Each path is a new rotation, seen through one point. The rows after it are directions, each followed by how far the rotation turns it, in deg/step (0 if it stays put).
Each turn is a multiple of 5 degrees from 10 to 175, or 0.
Each row of a path follows its step; steps can be skipped.
path 1
step 4: [ -3   5  -7   1   6   1 -10   7  -2  -4   4  -9   5   4  -4  -5   7   7
 -13 -13  -4  -3  -4 -17   1 -12   4   3  19   4   4 -27  19  -6  -3  14
   5  -3  20 -15   0]
step 6: [  2   9   3 -14  -2  -3  -1 -17   7 -10 -14   2   5 -19 -24  -2   1  -9
 -12   7  13   1 -22   6  -8   6  -2   3   0 -17  -7   5 -11   6   5  -2
   5  -5  -2   2   6]
step 8: [  0  -4   7  16  -6  -1   3  -5   8   2   9   0 -10  10   6  -6 -21   8
   8  -7   2  23   0   3  -8 -15  -3   0 -13  -3  -2   8   8  -3 -19  -4
  25  -1  15  -7  -7]
step 10: [  8   9  -4   0   4  -7  11   2  -5  -4   6  -3   1  20  -9 -16   5 -18
   9 -14   7  -6   1  -1  17  -2   5   3  -2 -13   0  -6   0  -2   6   0
  -5   3 -36   0   4]
step 13: [ -3  -1   1 -16  -7  -5 -14   6   4   6   8 -12  13   2   6   9   1 -16
 -12  -1  15 -10  -5  -1  -4  -7  -4   4  24 -11   8  -9  -3  -3   3   8
   5   3   5 -26 -10]
step 14: [-11  12  -6 -16   8  -5  -4   2  -4  -9  -8 -15   5  -5 -16  -6  -2  -2
 -14  -8  13   9  -5 -15  -8  -1  -6  -2  -1 -11   1   0 -14  18   8   0
  -1  18  10 -15 -13]
step 21: [ -5   5  -4  -2 -13  -3 -16   8   6   4  -2   4  10 -17  -2   1  14 -21
  19 -16   5 -12  -6  -2  -5   1  -8  -3  20  -9   9  -4  -8  11 -16   2
  -6  -2  -6  -8   7]
step 26: [  1   8  -9  -9   2  11   2  -1   1  -8  -2  -1  10   3 -17 -12  -6   5
   2   0  -1   6   9   3  12  -6   5  -6 -25 -20   8  10   0 -16  -5  10
   2  12 -10   7  22]
Speeds:
[ 0 -4 -5  0  2  3  1  0  2  1 -2  4  3 -4 -2 -4  5  0  3  0 -3 -1 -2  4
 -4  6 -3  1  2 -6  3  0 -1 -2 -1  5  3 -3 -5  9  2] | 70
[ 0 -1 -1  3  0 -2 -5 -1 -3 -5  1 -3  8  0  5  0  6 -5  1 -1  0  3  6 -1
  4 -2 -2  8  1 -1 -2  0 -1  4  1  0 -3 -6  2  3 -1] | 40
[ 1  4 -2 -1 -2 -4  5 -2 -1  0  7 -2  3 -2  4  3 -7 -3  3 -3 -4  0  2  4
  3  5  2  1  4 -4  4 -3  5 -2  1  3 -4  5  2  1  6] | 135
[ 1 -2  2 -8  0 -4 -6  1 -2  4  2  5  3  4 -2  3  1 -1 -6  1 -1  0  2  5
  4 -1  6 -1  0 -2 -2  2  2  0  6 -1  7 -2 -2  2  5] | 110
[-1  1  5  4  5 -3  1 -4 -5  1 -1  2 -4  2 -1  5 -2  3  4 -4 -3  5 -1  2
  2 -3 -5  0 -4 -1  4  6 -1 -2  5  7  1 -2 -4 -1 -3] | 45
[-2 -1  6  9 -5  3 -3  1  8  2  5 -5 -3 -2  0  3  4  0 -2  2  2 -2 -3  6
  3  2 -1  2  3 -2  2 -1  0  1  4 -1  2  3 -2  1 -2] | 95
path 2
step 4: [ 15  -6  14  -5   0  -1  17  -5  24  11   8  -5 -10  15  15  -6  15   8
  12   5 -16   1  -1  12  -5   6 -17  -5 -13  10  -5   0   3  -1  -8 -12
 -14   4   9   1 -10]
step 10: [  7  -5   4 -11   3  -8  13  -3 -17  14  -2  -4   1  13   3   7   0   5
  12   3 -12  20  16   5   9 -14 -10   0  -4  19  -8  13 -13 -20   7   6
  13 -11   9  10   6]
step 11: [ -1  -1  -4   0 -12  -7  12  -9   4  13 -12   2  11   0 -24   6  14   1
   6  -5 -16   3  22  13 -12   7   0  12  -9  11   4  -3  -7  -7  -4   5
  10   8  27  -7  -4]
step 12: [ 14  -8   7   6 -17  -5   2 -17  15   9 -16  -7   7   1  10   3  -4   1
  -3   0 -32  -3  14   2   3  -5  -4 -13   3  -9 -11  10   9  -5  -6  -8
  -7   1  17  -8 -10]
step 14: [ -2   0  19  10  -8  14  11   5   5  -2  -6   8   5  16   6 -10  12  13
   8  -1 -10  -4  -1  27   9   1  -5 -18 -10  14  10  -3 -16  -4   7   7
   8   1  18  -6   4]
step 17: [ 13   1  26  -8  13   0  -1 -17   9  -1  -1  -2   3   0  -5 -14  25   6
   2   1   5   2  -5  11   4   0   7  -3  -8  21  -4  26  -3   1  -5  14
  -3  -2   8   2 -13]
step 19: [ 10   3  -7  -6   5 -12  21  -7  -7  18  -6  -6  -2  -2  17   2   5  -1
  12   4  -6 -13  26  -7 -12  -9   4   3 -13  20  -5   4  -1   2  -4  10
  14   9  12  -2   6]
step 25: [  8  12  14   5   9  13  15 -31  -1  -8 -11   9  14  -4  -5  -6  10  -1
   1  -1 -10   8  17  16   7 -18  -8   1  -5  -1 -12  14  11   5  -5   3
  -5  -3   3  -5   7]
Speeds:
[-2  3 -4  1  0  0  2 -1  7  5  2 -1 -1  9  2 -1  2  6 -3 -2 -3 -2  3 -4
  0  2  9 -2  0 -4 -1 -4 -1 -4  2 -2 -3  1  0 -1  4] | 45
[ 2 -3  2  3  1  1  3 -4  1 -5  8  4  6  2  5  2  0 -1 -3  2  2  1  1  5
  4  2  3  0 -3 -5  1  0 -6  6  1  3 -2  1 -5 -1  0] | 40
[ 3 -1 -2  1 -3 -1 -3 -7 -5  5  2  4  1 -4  7 -1 -1 -2 -2 -1 -3  1 -2 -7
 -3 -4  2 -2 -3  3  1  0  1  2  5 -1  1 -5 -5  1  4] | 110
[-3  2  0  0  5 -5  1  3  5  2  4  1 -3 -4  6 -2  2 -2 -3  1  1 -6  1  1
  0  0  0  1  6  2  7  6  3  6  5  3 -1 -1  5  2  1] | 20
[  1  -2   3  -2   1  -3   3  -4  -4  -2   4  -3  -3   1  -1   1   1   7
   2   0   1 -12  -7   0  -4   3   0  -5  -2   0   0  -1   3   0  -3   4
   2  -1  -3   0  -1] | 25
[ 5 -1 -6 -6 -1 -1  0  5 -2 -4  1 -3  2  4  1  5 -1  4 -8  5  1  1  3  3
 -6 -5 -3  0 -2  3  3 -1  3 -1  2 -1 -3  0 -2  4  0] | 130
